(in the rows, 128 means zero)
The rows below come in pairs that one turn or mirror swaps. Which row does each named row swap with?
The rows were stretched afterwards, more along some directions than others.
ruvof: [119 174 145 151 148 113 136 134 104 109 149 148 112 101 111 113 120 113]
Renu: [130 131 103 154 127 113 127 131 126 133 155 115 135 155 140 140 105 116]
val: [132 120 110 174 145  95 139 113 111 136 140 126 113 136 118 104 112 122]
nimel: [117 140 109 149 125 147 130 143 139 136 155 122 129 126 141 124 119 106]
luduk: [126 149 142 103 128 151 124 134 121 145 110 127 129  83 139 120 140 139]
Vav: [125 128 113 141 123 127 130 148 130 135 137  92 134 128 139 127 134 109]
kigel: [126 123 108 134 127 115 133 128 127 128 158 108 144 135 132 135 121 109]
natob: [140 148 139 109 131 137 121 120 117 150 114 135 122  79 141 126 131 134]
tal: [133 153 141 153 136 108 131 128 117 106 144 136 109  98  99 115 120 113]
rebo: [117 170 145 118 139 140 115 125 117 144 126 144 110  62 151 109 140 130]
tavo: [116 165 142 134 151 109 131 129 107 100 134 146 123  91 106 118 131 117]
Tel: [134 121 112 177 128 110 120 106 121 152 138 135  97 138 128 106 113 128]
Ziz: [114 148 145 136 141 109 131 131 112  98 137 128 125  94 104 117 124 123]
tul: [118 172 130 165 133 107 122 137 104 103 160 145 113  94 106 104 111 115]
gir: [114 136 101 172 131 106 126 122 107 132 151 139 121 141 123 107 100 125]
gal: [121 131 102 181 133 104 123 116 107 147 156 141 118 137 122 105  92 120]
zas: [122 138 104 163 125 125 132 151 137 132 163 103 136 147 126 108 118 102]
nopoz: [127 157 142  95 134 147 119 128 128 146 107 126 126  73 145 115 144 127]
Linel: [137 154 149 168 148 100 130 114 112 121 144 141  90  95 106 105 122 112]
vez: [120 158 142 128 149 108 133 126 111 105 135 140 128 101 107 119 115 112]
padu: [116 116 112 163 139 104 121 110 116 146 148 128 123 127 127 103 108 117]
geti: [114 134 102 132 117 129 121 146 136 130 146 104 142 115 148 117 119 117]
bam: [131 168 139 129 136 139 120 127 124 149 138 142 117  80 149 120 120 122]
Zov: [123 130 117 171 129 137 113 143 145 136 160 110 100 119 135 101 120 108]
Sutu: [125 128 107 190 130 112 125 111 109 150 167 137 104 131 119  92 105 116]
sori: [128 132 106 169 122 117 133 123 125 143 156 138 118 138 115  90 111 122]
Lir: [127 159 139 116 126 147 116 124 115 158 121 129 112  78 147 110 128 133]
letes: [132 162 126 178 155 104 123 133 106  97 166 150 113 116 108 112 108 107]
Led: [133 119 112 177 147 105 125 120 111 148 150 131 109 142 126 103  93 126]
godu: [130 132 104 160 123 123 124 139 129 138 153  99 123 134 131 120 127 105]
komun: [135 154 136 116 128 140 118 124 104 150 119 133 120  82 141 128 138 128]
Bege: [137 167 135 118 135 134 118 119 107 147 113 139 119  77 145 126 130 125]
Zubor: [128 170 139 152 142 110 124 123 105 109 139 146 110  91 111 121 117 108]
Suli: [134 113 116 155 128 117 139 122 111 140 129 123 116 146 113 117 116 117]
fudis: [123 168 142 141 147 107 128 132 112 106 140 140 116  90 111 116 115 120]
nalu: [134 154 150 106 138 145 118 119 117 152 105 139 108  72 140 124 141 132]
Tum: [120 145  98 172 123 121 128 144 126 131 185 109 132 135 133 110 109 104]
kib: [133 112 114 170 137  92 126 105 109 137 141 126 108 139 109 115 114 129]
biz: [132 159 128 150 142 141 104 122 117 142 139 157 105  82 144 101 126 126]
barib: [125 140 102 147 118 136 122 142 133 144 155 120 134 139 137 127 112 124]
duzo: [112 129 114 172 131 111 126 124 112 140 143 139 117 126 122 100 103 120]
punar: [124 158 139 140 154 104 131 118 107 106 140 135 119 103 109 126 111 122]
Gif: [120 159 141 144 138 110 127 128 108 110 149 124 113  96 113 116 113 114]
bag: [123 131 104 136 123 132 125 135 122 140 137 107 133 137 144 135 130 118]
dasi: [129 160 139 114 137 151 117 118 122 153 115 137 111  80 142 117 132 136]
gemo: [122 167 139 103 140 143 123 131 114 139 113 145 132  79 139 123 141 131]

Swapped with gemo: tavo
Swapped with fudis: nalu
Swapped with Sutu: Tum
Swapped with val: nimel

